In the data rows, zero lies at 7.5, halfway between 7 and 8.
Some points, each followed by its number:
[11,7,9,7,7,7,7,11,9,10,5,9,7,11,6,7,7,11,9,11,11,11,9,7,7,6,4,7,4] 0
[5,10,6,6,8,6,9,8,8,5,7,7,8,10,8,5,8,10,8,9,4,8,6,3,9,8,7,12,6] 1
[6,4,5,6,5,9,7,9,8,8,7,6,5,10,7,7,8,9,10,10,8,6,10,5,10,7,7,10,5] 2
[11,5,10,7,7,10,9,8,8,7,8,6,8,10,7,8,9,10,12,10,8,8,10,8,6,6,6,11,3] 3
[9,6,7,4,7,6,8,12,7,9,6,9,5,13,5,7,6,12,8,10,10,9,10,3,6,6,8,5,7] 4
[6,6,10,3,6,8,8,9,3,5,11,4,6,11,7,5,8,12,10,9,6,6,11,3,6,7,0,10,5] 5
[9,5,11,8,7,9,8,7,6,7,6,8,7,9,8,8,6,11,10,10,7,9,5,2,6,11,6,10,3] 6
[8,5,8,7,5,5,10,9,7,7,8,7,5,13,9,7,10,10,8,12,7,7,7,3,7,9,4,9,6] 7
[9,8,7,5,6,6,5,11,7,9,7,11,7,12,6,7,7,12,8,9,8,9,9,3,6,6,7,7,5] 8
[13,4,10,7,4,8,7,8,5,5,7,6,7,12,7,7,7,11,10,8,7,6,5,6,8,5,6,10,1] 9
[12,6,9,5,8,9,7,8,8,8,7,7,7,13,7,9,7,11,10,8,7,7,10,4,6,6,6,9,4] 10
[6,9,6,5,9,5,7,12,7,10,8,7,6,8,9,6,7,10,7,12,7,7,9,6,6,7,6,6,4] 11
[11,6,10,7,7,10,7,10,7,9,7,7,7,12,7,7,8,11,11,10,8,9,6,4,6,8,5,10,3] 12
[10,7,9,7,9,5,7,9,8,8,5,9,8,11,7,8,6,9,8,10,8,8,9,5,6,6,7,7,5] 13
[12,5,8,2,14,8,7,12,4,7,6,8,4,15,7,6,6,13,10,9,7,9,9,4,6,7,7,8,3] 14
[8,6,8,4,5,7,7,7,6,7,5,8,6,14,7,7,6,10,7,8,7,7,9,7,8,6,5,10,4] 15
[8,6,9,7,6,4,6,8,6,8,8,8,3,14,8,7,6,10,12,8,6,9,8,1,5,7,3,10,4] 16
[8,8,5,5,9,9,6,9,9,10,7,9,8,10,6,7,8,12,7,11,6,6,9,5,7,7,7,8,3] 17
[11,7,7,8,7,6,8,9,8,7,7,7,8,11,7,6,8,11,8,10,9,8,9,7,6,7,10,10,4] 18
[8,4,8,7,9,9,10,11,6,7,7,10,5,12,7,7,7,10,8,10,8,7,6,7,4,7,5,11,4] 19
[10,6,7,6,6,7,7,9,8,5,7,6,7,13,9,6,8,11,10,11,7,7,9,5,7,8,3,10,4] 20
[8,5,5,7,5,5,9,6,7,6,5,8,7,13,9,8,10,9,8,10,7,6,9,6,6,4,7,12,5] 21
[8,6,8,7,5,4,7,9,5,7,9,7,3,11,9,7,7,11,10,9,6,8,6,3,8,7,4,10,5] 22
[12,4,8,8,6,10,5,10,8,5,7,6,9,12,7,5,7,12,9,9,7,6,9,3,8,7,7,12,2] 23
[15,6,7,9,6,8,7,8,6,6,6,7,7,11,7,6,7,10,9,10,7,7,6,4,8,8,6,12,3] 24
[8,7,6,5,7,7,8,9,10,7,6,8,8,12,5,6,9,10,11,9,7,10,9,6,6,8,8,7,7] 25
[10,6,7,5,7,9,9,9,9,7,5,7,5,13,8,7,8,13,9,8,9,7,8,7,8,7,7,9,4] 26
[13,6,6,8,7,7,8,9,8,6,6,8,7,12,7,6,7,10,9,11,8,7,6,8,8,6,6,9,4] 27
[8,7,5,6,8,8,7,10,9,9,7,8,5,12,9,9,7,9,10,7,8,9,8,7,8,6,5,9,5] 28
[7,7,6,4,7,10,9,11,11,8,7,6,8,14,6,7,7,9,12,9,8,8,11,6,8,7,4,11,4] 29
[11,5,9,7,7,8,6,9,7,10,7,7,7,12,5,7,9,11,10,11,10,10,7,5,6,8,4,10,5] 30
[5,4,8,5,8,10,8,8,7,8,10,8,6,12,7,5,9,11,6,6,6,5,8,3,6,8,10,10,5] 31
[11,4,8,8,6,8,7,8,6,4,5,10,5,15,8,5,9,13,10,9,6,8,8,2,5,9,7,11,3] 32
[10,7,9,6,7,8,7,7,7,6,7,6,9,11,8,6,8,9,10,7,6,10,7,4,7,8,7,11,3] 33
[10,5,8,6,6,7,7,8,6,4,4,9,4,15,8,7,7,13,8,9,6,7,8,3,5,9,5,11,4] 34
[8,6,7,7,7,7,4,8,7,11,7,7,10,10,6,6,8,11,7,10,8,9,10,4,7,8,6,9,4] 35
[7,7,8,5,7,9,8,8,5,4,9,8,5,12,8,8,7,11,10,9,5,4,11,3,4,5,7,14,4] 36
[9,9,9,5,9,7,9,9,8,9,6,8,7,9,6,9,9,11,6,10,9,8,8,5,7,7,6,10,6] 37
[9,9,7,5,9,8,10,10,8,8,8,7,6,10,6,9,7,11,9,9,7,9,8,0,6,7,7,9,6] 38
[11,5,8,5,9,7,8,10,7,8,6,7,4,10,9,8,5,9,8,9,7,7,7,5,7,8,7,8,6] 39
[10,7,6,7,7,5,7,9,10,5,7,8,7,11,5,5,8,9,10,12,7,10,9,4,7,7,9,9,6] 40
[12,4,7,6,7,9,6,10,8,4,7,7,9,13,5,6,7,11,10,10,6,3,8,3,7,6,7,11,0] 41
[6,7,7,6,4,7,9,6,7,6,6,5,7,10,7,6,9,11,8,8,7,8,9,2,8,7,7,11,8] 42
[6,8,9,7,7,4,8,7,6,9,12,6,7,11,6,7,8,10,11,8,4,8,8,0,6,7,4,10,5] 43
[9,4,7,7,5,6,8,10,9,4,9,5,10,14,8,7,8,10,10,11,7,4,10,7,9,7,6,10,5] 44
[9,4,12,6,6,8,6,8,5,6,6,9,15,15,7,8,9,10,8,8,6,7,6,1,5,8,6,11,4] 45
[9,4,10,7,6,6,8,7,5,6,6,10,6,13,7,7,6,9,9,8,7,9,6,4,4,10,5,11,4] 46
[8,8,6,5,6,5,8,7,8,6,6,7,8,14,8,8,9,10,10,7,5,8,9,5,6,5,7,12,4] 47
[7,7,8,7,5,5,7,8,6,8,9,7,3,11,9,7,7,11,11,10,5,8,7,2,7,7,4,9,5] 48
[8,8,6,6,7,7,7,10,9,8,9,8,5,12,7,9,8,10,9,7,8,8,10,8,9,3,7,9,5] 49
[8,4,7,8,8,8,11,0,9,8,8,9,5,13,8,8,11,12,9,11,9,7,10,6,4,6,8,10,5] 50
[9,8,7,7,8,6,8,10,8,8,5,10,8,11,7,7,10,12,7,10,10,7,8,6,8,7,6,9,6] 51
[8,5,8,4,9,9,9,8,8,9,7,10,5,13,8,8,7,11,11,9,8,9,10,5,6,6,7,9,5] 52
[6,6,8,6,4,4,7,8,5,7,9,8,4,9,9,7,6,11,10,9,6,8,9,5,7,7,5,10,5] 53
[9,8,8,6,8,7,9,7,8,4,6,5,7,13,6,7,10,10,10,10,7,8,8,3,6,10,7,11,5] 54
[9,5,8,7,4,9,5,8,7,5,9,8,6,14,10,7,9,11,11,8,7,7,10,5,9,4,6,12,4] 55
[9,8,5,7,9,9,9,11,11,9,7,8,6,10,8,7,9,12,9,12,9,9,8,7,8,7,9,7,5] 56
[5,5,7,5,7,11,7,7,6,7,9,8,7,12,7,6,10,12,7,8,5,4,8,1,7,7,10,9,6] 57
[9,4,7,6,5,7,9,7,7,8,7,6,3,13,10,6,9,10,9,12,6,7,9,5,8,8,7,10,6] 58
[7,5,6,5,9,9,8,10,8,8,6,7,6,10,10,6,8,12,7,7,5,8,9,4,6,6,9,7,5] 59
[7,8,6,8,8,9,9,10,7,6,8,6,9,7,7,4,10,11,7,8,5,5,7,3,9,6,9,11,5] 60
[10,4,9,7,4,8,9,8,7,5,11,8,6,15,7,8,8,10,11,10,5,9,9,3,6,7,5,9,6] 61
[9,7,6,6,7,8,8,10,9,8,6,9,6,11,8,7,8,11,8,10,9,10,9,7,9,5,6,9,7] 62
[11,5,8,6,6,8,8,8,8,8,4,8,6,11,8,9,9,12,9,9,9,7,8,5,7,5,7,7,4] 63
[8,9,7,4,10,9,6,9,7,10,7,9,8,10,6,5,8,11,7,9,6,8,10,4,5,5,8,9,3] 64
[7,8,6,5,9,8,5,10,9,12,6,10,9,11,5,7,10,11,8,10,7,7,9,5,7,7,7,8,5] 65
[11,6,7,9,8,5,8,9,8,5,7,8,8,10,8,7,9,12,7,11,8,5,7,5,7,7,7,12,5] 66
[9,7,6,5,8,8,9,9,9,9,9,7,6,14,6,8,9,10,10,11,8,7,11,4,7,7,7,8,5] 67
[8,7,7,9,6,8,10,9,10,9,8,6,9,11,6,6,10,11,10,10,5,9,9,4,7,7,8,9,5] 68
[6,7,5,11,6,5,10,10,10,5,6,8,5,11,7,7,10,10,9,11,9,8,10,6,7,7,7,8,8] 69
[6,7,8,5,5,8,8,8,7,7,9,7,6,13,7,10,8,9,11,6,5,6,12,4,9,5,5,14,4] 70
[8,8,8,5,9,9,10,11,10,8,9,6,8,11,6,8,8,11,11,11,7,9,9,5,7,7,7,8,4] 71
[8,7,7,7,9,8,9,10,7,15,5,9,8,10,6,8,9,11,6,11,11,7,7,6,7,7,6,9,7] 72
[6,8,9,4,5,8,9,7,5,5,9,6,5,9,11,5,8,0,9,9,6,5,9,4,7,8,5,12,6] 73
[9,7,8,4,8,8,7,11,9,8,8,9,5,11,6,7,7,9,11,10,7,7,10,5,6,5,5,10,5] 74
[10,7,7,6,9,11,10,10,11,7,8,6,8,11,8,7,9,11,11,9,8,8,9,6,8,6,9,9,7] 75
[10,7,6,7,5,6,8,9,10,4,6,6,9,13,7,5,8,10,11,10,6,10,7,5,7,8,9,10,6] 76
[9,7,8,4,7,10,8,10,9,7,9,8,6,13,9,8,7,9,11,9,6,8,9,4,6,8,8,6,6] 77
[13,6,8,5,7,8,8,9,8,7,4,7,5,13,7,8,7,11,10,8,6,7,9,5,4,7,7,7,4] 78
[9,8,8,4,8,9,8,8,15,8,6,6,6,12,6,6,5,11,8,8,8,8,10,4,8,8,5,10,6] 79
[9,6,7,5,9,9,7,10,8,11,6,9,7,12,4,7,9,11,7,9,8,8,9,5,7,7,6,8,5] 80
[11,7,7,8,7,7,8,8,8,7,5,7,9,11,7,6,9,10,9,10,9,9,7,6,6,7,8,11,5] 81
[6,7,10,4,7,10,9,9,4,4,10,6,6,11,9,5,8,12,10,7,6,6,9,2,8,8,6,14,4] 82
[10,8,8,5,8,5,9,8,9,7,6,7,6,12,6,7,6,11,7,8,5,8,8,6,5,8,6,8,5] 83
[6,8,7,5,4,8,9,5,7,8,6,6,6,11,8,8,7,10,9,9,6,8,9,2,10,8,6,11,7] 84
[9,8,7,7,8,9,10,11,7,9,6,7,6,9,6,8,7,11,8,9,9,8,8,6,7,7,8,8,6] 85
[7,6,11,4,6,7,6,8,1,7,9,8,4,14,5,5,7,13,9,7,6,7,11,3,5,8,5,10,4] 86
[11,9,9,4,8,5,9,9,7,9,7,7,4,11,7,7,5,10,7,10,6,8,9,3,6,7,6,8,5] 87
[6,6,5,4,8,10,9,12,9,9,8,7,6,15,6,7,7,8,10,9,8,8,10,5,7,5,3,9,5] 88
[8,2,7,5,8,8,6,6,7,8,8,7,8,13,5,4,8,10,8,8,5,5,8,3,6,6,9,11,3] 89
[9,5,8,5,8,7,7,7,4,8,7,7,4,14,8,7,7,10,10,10,6,11,8,1,7,8,6,13,5] 90
[6,7,6,7,8,9,9,9,8,3,8,5,9,9,8,3,10,12,8,8,3,6,7,1,9,7,8,10,6] 91
[6,6,6,6,6,9,9,9,7,7,8,5,8,7,8,5,8,11,7,7,6,7,7,2,9,7,7,11,6] 92
[10,5,10,7,7,7,8,8,4,4,7,11,9,14,7,6,8,11,10,9,5,7,5,4,3,8,7,12,4] 93
[8,8,6,6,7,8,9,8,10,8,5,7,5,10,6,7,10,11,8,11,9,8,10,6,10,7,7,9,6] 94
[12,5,8,5,7,8,7,8,8,7,8,7,7,12,7,8,9,11,11,10,7,7,9,4,6,6,6,12,4] 95
[7,6,7,4,6,9,8,7,10,8,8,6,6,15,8,8,10,12,11,8,7,8,11,4,7,5,7,9,7] 96
[7,8,6,5,10,9,6,10,10,11,6,9,9,10,6,6,9,11,6,8,7,7,9,5,6,7,7,8,4] 97
[11,7,7,7,8,7,8,10,7,7,5,8,8,9,7,7,7,10,9,10,6,7,6,6,7,5,0,11,4] 98
[10,6,9,7,8,7,8,12,7,9,5,8,6,10,5,7,8,12,8,11,11,7,7,6,7,6,4,10,6] 99
[9,6,6,7,8,8,8,11,10,6,7,6,7,11,7,7,8,11,9,11,7,6,9,4,7,5,7,12,5] 100
[8,6,7,8,4,6,8,9,6,7,10,7,3,12,8,7,8,10,10,12,6,8,7,4,6,8,6,9,7] 101
[8,7,7,6,9,9,7,10,9,9,7,8,7,12,5,8,9,11,10,10,9,6,8,7,9,6,7,7,4] 102
[5,7,9,3,6,8,7,10,2,7,9,9,2,13,7,7,6,11,10,8,5,6,10,2,5,6,4,13,5] 103
[5,5,7,4,6,9,6,8,6,7,6,9,7,13,8,6,7,10,8,8,5,6,10,6,7,6,6,11,4] 104
[12,6,6,7,8,6,9,8,9,8,4,7,6,11,8,8,8,12,9,7,7,10,9,7,6,6,7,9,4] 105
[9,5,6,7,5,8,8,10,8,7,6,8,6,14,7,7,8,11,11,10,5,6,9,5,8,8,5,9,1] 106
[11,6,7,5,9,8,6,10,9,11,4,8,8,11,4,8,8,10,8,9,7,7,8,5,8,7,7,8,4] 107
[9,4,5,5,6,7,9,11,10,7,5,4,5,13,9,6,9,11,9,9,5,7,9,6,8,5,6,10,4] 108
[10,7,6,8,6,5,8,7,9,5,10,7,8,12,8,9,10,10,11,7,5,9,10,6,9,5,6,13,5] 109
[8,7,7,6,10,9,10,11,15,8,6,8,7,9,7,7,8,11,8,9,8,6,7,6,6,7,6,10,5] 110
[10,8,8,5,7,9,9,12,9,6,7,8,1,11,8,6,5,9,10,10,7,7,7,4,6,6,5,10,5] 111
[9,8,9,6,8,5,8,7,7,9,9,7,5,11,4,8,7,11,9,10,9,9,8,4,7,9,7,10,6] 112
[9,8,6,5,8,8,8,11,9,10,7,9,6,12,5,8,6,9,9,10,8,9,9,5,6,6,3,9,5] 113
[8,6,5,8,6,6,7,10,8,7,7,7,8,10,7,4,8,13,5,9,5,6,9,2,9,7,8,9,7] 114
[7,3,9,7,7,9,10,8,8,9,8,6,7,15,8,7,7,10,10,9,9,8,9,6,7,7,6,12,2] 115
[7,6,9,3,7,6,8,6,5,6,8,6,4,11,7,5,7,11,10,7,6,7,10,3,5,11,5,11,4] 116
[10,10,7,5,9,8,9,9,10,9,7,8,6,11,6,7,7,10,9,9,8,8,10,5,8,8,8,9,7] 117
[8,8,10,4,8,7,8,8,4,8,9,6,6,10,6,6,8,12,10,7,4,6,10,2,5,10,7,10,4] 118
[15,8,6,6,7,6,8,11,10,8,5,8,5,11,5,6,9,12,8,12,9,9,10,6,6,7,8,6,8] 119
[11,3,8,7,6,5,9,7,7,5,6,5,8,12,7,7,7,12,10,10,7,5,7,6,7,5,9,10,3] 120
[7,10,7,6,10,10,10,9,9,7,8,8,7,10,8,5,7,9,10,9,5,6,7,3,8,8,6,11,4] 121
[8,5,7,5,4,10,7,11,7,7,9,7,5,13,8,8,7,8,11,9,7,6,10,7,8,7,4,11,5] 122
[10,5,8,8,7,10,9,9,8,11,7,5,8,13,8,8,11,11,13,11,7,8,9,5,6,7,8,10,4] 123
[7,7,7,5,6,5,7,9,10,8,8,7,6,11,9,5,6,12,6,8,6,7,9,4,4,9,5,7,3] 124
[13,5,8,7,6,6,8,9,7,6,6,6,6,11,6,6,7,10,10,12,7,6,6,6,8,7,4,8,3] 125
[7,4,7,8,5,7,9,8,8,4,7,6,9,15,9,6,12,12,8,10,7,6,8,7,9,7,7,14,5] 126
[8,8,8,6,5,6,7,6,7,7,4,8,7,10,5,5,8,11,9,9,7,9,8,5,7,10,6,8,5] 127
[9,7,8,7,8,8,8,9,6,8,10,9,4,12,7,6,7,9,11,10,4,8,7,1,7,8,6,14,6] 128
[9,0,7,6,9,7,9,9,7,8,8,8,5,10,5,9,8,11,9,9,8,7,9,5,6,7,7,5,6] 129
[9,5,8,8,5,9,9,8,8,3,10,6,7,11,10,6,9,11,11,11,6,6,6,5,7,8,8,9,5] 130
[7,6,6,7,7,8,6,8,8,10,8,15,6,11,5,7,9,9,6,12,4,7,9,5,6,8,5,9,1] 131
[7,10,6,6,9,7,9,10,8,6,6,6,8,7,7,5,7,9,9,10,4,8,9,2,7,6,5,10,4] 132
[10,6,6,3,9,9,9,10,10,10,7,9,5,12,6,7,9,10,9,11,7,7,10,6,6,8,6,8,7] 133
[9,6,7,7,10,6,9,8,7,6,5,7,9,10,8,7,8,11,7,9,7,7,4,4,6,8,6,13,4] 134
[6,7,6,6,4,9,8,8,9,8,8,6,6,9,8,7,6,11,7,8,8,7,8,3,9,8,9,9,9] 135
[8,8,6,4,8,7,10,9,8,8,7,7,6,12,10,7,7,11,8,10,6,8,10,6,6,7,9,8,6] 136
[6,6,8,6,5,4,6,7,4,7,8,8,3,12,8,6,6,12,10,8,7,7,11,4,7,6,4,9,5] 137
[11,8,6,9,8,7,8,9,8,6,6,7,7,10,6,6,7,10,9,10,8,7,8,5,7,7,8,11,4] 138
[9,9,7,6,8,8,8,8,9,9,6,8,7,10,0,8,9,10,8,10,8,8,10,4,8,8,5,10,6] 139
[8,8,5,4,7,6,10,11,10,8,6,9,6,12,6,7,7,9,8,10,8,9,9,6,7,7,6,9,7] 140
[8,8,8,5,9,8,8,11,10,8,6,9,7,12,7,6,8,10,9,10,8,7,6,8,9,6,9,9,6] 141
[10,6,5,6,7,7,10,8,8,7,6,8,8,11,9,6,9,10,9,11,6,9,8,7,8,10,9,11,5] 142
New points follow, each followed by the numbers of its five nearest points above by angle, seen from the average point of the numbered points, nearest first.
[7,7,10,5,7,10,10,8,5,4,8,7,6,10,9,4,7,11,10,9,6,6,10,2,6,8,6,14,4] 82 36 116 5 103
[8,9,7,3,10,7,9,13,8,8,10,8,5,11,8,6,5,11,8,10,7,7,7,4,6,6,7,7,5] 11 87 111 38 136
[9,3,7,6,6,6,8,9,7,6,6,7,7,13,8,9,14,9,9,11,7,5,9,5,6,3,6,12,3] 21 126 95 55 108
[7,8,9,4,8,5,8,9,5,7,8,6,6,11,7,8,7,11,7,11,8,8,8,2,5,7,4,7,5] 87 5 11 43 38
[9,5,7,6,4,8,6,7,7,7,8,7,6,13,11,8,10,11,10,7,7,7,10,4,10,4,6,11,4] 55 70 109 96 21
[9,6,8,7,8,6,10,8,7,4,7,6,9,9,9,6,9,10,8,10,6,6,5,5,7,9,7,11,4] 134 66 130 91 1
[9,10,8,6,8,5,11,8,8,9,7,5,9,11,7,7,7,9,9,9,7,8,8,11,6,7,7,7,4] 83 18 136 85 11
[10,7,8,7,6,6,9,7,6,9,8,6,5,9,4,9,8,10,9,10,8,9,8,4,7,8,6,10,6] 112 139 30 37 43
[6,3,8,7,5,11,8,8,10,7,8,8,6,14,7,7,8,12,12,10,8,6,12,6,10,10,8,10,6] 2 96 115 122 44
[11,4,7,7,5,10,8,9,9,7,7,6,6,11,7,7,11,10,12,10,7,5,9,4,7,6,8,9,4] 123 95 3 130 41
[11,7,9,3,8,8,9,9,8,8,8,8,6,13,7,8,7,9,8,9,6,9,8,3,7,6,7,10,5] 87 10 38 77 14
[8,7,5,5,6,9,9,11,10,5,5,7,5,14,7,6,5,11,10,10,8,6,7,8,9,7,7,11,4] 26 141 29 108 27
[10,4,9,5,7,7,8,8,5,9,6,7,4,12,9,8,8,9,9,10,7,8,8,3,8,9,6,11,5] 90 58 39 46 22
[6,11,8,6,8,6,9,8,7,4,7,7,8,9,7,5,8,11,8,9,7,8,6,3,8,6,6,12,5] 1 132 60 91 121
[13,6,8,7,6,6,7,9,7,7,6,6,7,11,7,7,7,10,10,12,7,7,6,6,7,6,4,8,3] 125 27 9 24 98
[9,7,7,6,6,7,8,9,8,10,9,9,5,13,4,7,8,8,10,11,7,9,8,3,6,7,3,11,5] 113 128 16 30 74
[9,6,7,3,9,8,9,10,10,10,7,10,5,12,6,8,9,11,9,12,8,7,10,5,6,9,6,7,7] 133 67 80 140 4
[10,7,9,6,8,8,7,11,9,10,6,7,6,11,6,8,7,11,10,11,10,9,8,6,7,6,6,7,4] 0 99 102 30 56
[9,9,7,8,6,7,8,9,9,6,8,9,8,12,6,6,10,11,9,11,8,6,6,7,10,7,9,11,6] 141 66 51 126 18
[8,7,8,3,8,9,9,10,8,5,8,8,3,14,9,7,6,8,10,9,5,6,7,3,6,7,7,11,7] 111 77 103 128 36
[8,7,4,4,9,10,6,10,10,8,5,8,6,9,10,5,7,9,9,9,6,8,10,5,6,5,10,8,4] 59 64 97 136 17
[9,8,5,7,7,6,8,8,10,5,6,5,8,12,7,8,8,11,9,11,6,7,9,5,9,6,8,13,6] 100 109 76 126 47
[9,7,8,5,6,5,8,11,6,9,6,8,6,10,6,7,7,11,7,10,10,7,9,5,7,8,7,7,7] 4 99 85 72 8
[8,8,7,5,7,9,10,9,7,5,9,6,8,11,12,6,9,11,11,10,7,6,9,5,9,9,6,14,5] 82 126 130 121 1
[8,9,8,4,11,11,8,10,10,10,6,8,10,9,5,6,7,10,8,9,8,8,9,5,7,7,6,8,5] 97 64 65 80 17
[7,6,8,5,6,9,6,10,7,9,8,8,3,13,8,9,7,12,11,6,9,8,12,6,9,4,5,9,5] 49 28 122 70 55
[7,4,8,7,4,7,10,6,7,7,7,8,6,12,8,8,12,10,9,11,7,5,11,7,6,6,7,12,6] 21 50 126 58 44
[9,4,9,4,10,6,8,7,5,7,6,6,5,13,7,6,7,9,9,8,6,9,9,2,8,8,8,14,5] 90 116 128 89 82
[10,5,8,7,7,10,8,8,9,5,9,6,7,11,10,6,9,10,11,10,6,7,7,4,8,7,8,9,6] 130 75 91 77 76
[6,7,6,4,8,10,9,11,9,10,6,7,6,13,6,8,7,8,10,9,7,8,10,6,7,7,3,8,5] 88 29 113 28 133
[10,6,8,6,6,5,5,7,6,7,6,8,3,15,6,6,6,9,9,8,5,9,8,4,6,7,6,9,3] 16 34 46 90 137
[8,10,5,6,8,5,7,9,10,6,6,8,8,11,6,7,8,10,9,10,6,8,1,4,8,7,8,11,7] 1 134 76 141 40
[11,8,7,7,9,8,10,11,8,8,7,8,6,8,6,6,6,11,9,10,9,8,7,6,6,6,8,8,5] 85 56 138 119 99
[9,8,8,5,9,7,7,0,9,10,6,8,9,13,4,7,7,11,9,9,8,9,9,5,6,7,6,9,4] 50 127 112 139 35
[8,6,6,7,6,6,9,7,8,5,5,8,7,13,9,8,11,10,8,10,6,6,9,6,5,5,8,12,4] 21 47 126 50 66
[11,5,9,8,7,9,8,8,6,10,8,7,8,11,6,7,8,11,13,10,7,10,7,5,6,6,6,10,2] 12 123 3 30 9
[11,6,10,5,5,8,8,6,5,6,8,6,7,14,6,8,8,11,11,8,5,6,5,2,7,7,6,11,2] 9 93 45 33 95
[9,7,8,4,8,7,8,10,7,9,7,8,6,12,4,8,7,11,9,11,8,7,7,4,7,7,0,8,4] 113 98 99 30 0
[13,4,7,7,7,7,7,6,8,5,4,7,9,13,7,7,8,12,10,9,6,5,8,6,8,6,9,10,3] 120 41 9 23 24
[7,6,10,4,5,9,9,8,5,5,9,8,5,12,8,0,9,12,10,9,6,6,10,1,7,8,6,13,6] 82 116 5 86 103
[5,8,8,4,7,8,8,9,4,6,6,8,4,13,7,7,7,10,10,8,5,6,11,4,6,7,5,12,6] 103 36 86 104 70
[8,8,7,7,6,9,12,9,7,10,10,7,7,9,6,5,9,10,11,10,5,8,10,4,7,8,9,10,7] 68 60 71 75 92
[7,8,9,8,6,6,8,8,6,8,12,6,6,11,7,7,8,11,11,8,4,8,9,0,6,7,4,10,5] 43 48 16 118 22
[7,6,7,7,6,5,8,10,8,6,7,7,6,13,8,9,10,11,7,10,5,6,8,5,5,4,6,10,4] 21 47 126 108 7
[7,10,6,3,10,10,9,10,10,6,8,7,8,12,9,7,6,10,9,7,5,9,7,5,7,7,7,10,7] 121 1 75 136 77
[10,5,10,5,5,5,7,6,3,6,9,7,6,13,7,7,7,10,10,8,5,8,9,3,4,7,6,10,3] 86 16 116 46 93
[7,7,4,5,7,8,6,10,11,8,7,7,8,10,6,6,10,10,9,10,7,9,11,6,8,7,9,7,7] 25 56 65 94 97
[6,5,7,5,8,10,6,8,6,7,8,6,6,13,8,8,9,12,8,7,4,5,7,0,8,6,9,9,5] 57 31 91 89 59
[7,7,5,5,7,9,9,12,9,9,7,8,6,15,6,8,7,10,10,9,8,8,10,5,7,6,2,9,4] 88 113 29 28 140
[10,4,10,6,5,9,5,8,6,8,7,10,8,14,7,8,9,10,9,9,6,7,6,2,5,10,5,11,4] 45 46 93 32 6
[7,7,9,6,4,5,7,8,5,7,9,7,5,9,10,8,7,10,10,9,6,7,9,4,8,7,4,10,6] 53 22 48 137 101
[9,3,8,4,8,8,7,8,6,8,6,5,7,12,8,5,9,10,9,9,4,7,11,3,7,9,7,10,3] 89 116 118 90 104
[6,6,5,6,5,10,8,10,8,7,6,7,4,9,7,6,8,9,10,9,8,5,11,5,9,8,5,11,5] 2 122 94 73 29
[9,10,8,6,9,9,9,8,8,9,6,8,8,11,7,6,7,10,9,8,7,8,8,4,8,8,7,9,3] 121 117 64 97 33
[8,6,8,4,7,8,8,10,8,9,9,8,6,14,8,10,8,10,11,5,6,8,11,5,7,4,5,10,3] 70 49 96 88 28
[9,7,5,6,7,6,9,10,9,10,7,7,6,10,8,7,9,11,7,12,11,8,9,8,7,7,8,6,7] 56 119 62 94 72
[8,5,8,5,7,10,11,9,10,8,7,9,5,12,8,6,10,11,12,10,8,8,11,4,7,7,8,8,4] 52 67 75 96 123
[6,8,8,5,6,8,10,6,7,6,9,3,8,8,7,4,7,10,8,7,4,8,6,2,9,8,6,11,6] 92 1 91 42 60
[10,5,8,6,8,10,10,10,9,10,6,6,8,12,8,8,8,10,13,10,8,9,9,7,7,5,8,8,4] 123 75 3 71 52
[6,6,5,5,5,9,6,9,7,8,7,7,5,9,7,7,9,10,9,10,8,7,11,4,9,6,6,11,6] 2 135 84 94 42
[6,5,8,3,5,8,8,10,4,6,7,7,2,12,10,5,6,12,9,7,6,5,9,3,6,6,2,11,4] 103 5 137 86 82
[8,8,8,4,9,7,8,11,10,9,10,6,7,10,7,9,8,10,12,7,5,9,11,4,8,6,5,9,5] 71 74 29 49 70
[8,7,6,3,6,8,9,9,9,6,6,7,5,11,6,7,5,10,9,10,8,6,7,7,7,9,7,10,7] 140 135 111 141 79
[8,4,6,7,5,5,8,9,7,6,6,7,6,12,9,9,10,9,8,10,4,6,10,5,4,5,8,11,4] 21 47 108 36 120
[6,4,8,5,8,10,6,7,6,7,9,7,6,11,6,7,11,12,6,8,4,5,8,1,7,8,12,9,5] 57 31 89 91 59
[8,5,9,5,7,9,10,9,10,8,8,8,6,12,7,9,10,10,10,12,9,6,12,4,6,6,7,9,6] 67 133 96 52 50
[10,4,7,9,5,6,7,8,9,5,6,5,7,15,10,6,7,12,8,11,6,8,10,5,6,8,4,10,4] 20 44 34 126 32
[9,5,7,7,6,8,10,15,10,4,9,6,7,12,7,7,9,12,11,10,6,5,9,6,7,9,8,9,4] 44 130 100 106 71
[8,6,6,7,7,9,9,9,9,6,7,8,5,11,8,8,10,9,10,10,9,7,8,4,6,7,6,14,6] 100 21 126 69 36
[9,5,9,6,8,7,9,9,8,8,4,8,7,9,8,8,9,11,8,9,9,7,9,7,6,6,8,8,6] 63 85 51 13 37
[8,6,9,7,8,5,9,9,5,7,5,5,9,8,9,6,8,10,7,9,7,8,6,6,7,10,5,11,5] 134 6 92 1 66
[11,0,8,8,7,5,6,8,7,6,6,7,8,11,7,8,6,9,8,10,7,7,8,5,7,7,8,11,4] 120 9 24 23 66
[7,9,7,5,9,9,10,10,9,6,8,8,6,8,8,6,8,11,10,7,5,7,7,2,7,7,6,11,6] 121 132 1 91 92
[7,7,9,7,7,5,8,8,5,8,12,6,6,11,8,7,8,11,9,7,5,8,7,0,6,7,5,10,5] 43 48 22 16 118
[7,8,7,5,4,6,9,6,7,7,7,5,6,10,8,7,9,9,9,9,8,8,9,2,8,6,8,12,8] 42 84 135 73 92
[6,8,7,4,4,8,8,6,7,8,7,6,7,11,8,8,6,10,10,9,7,8,10,3,9,7,7,11,7] 84 42 135 70 2
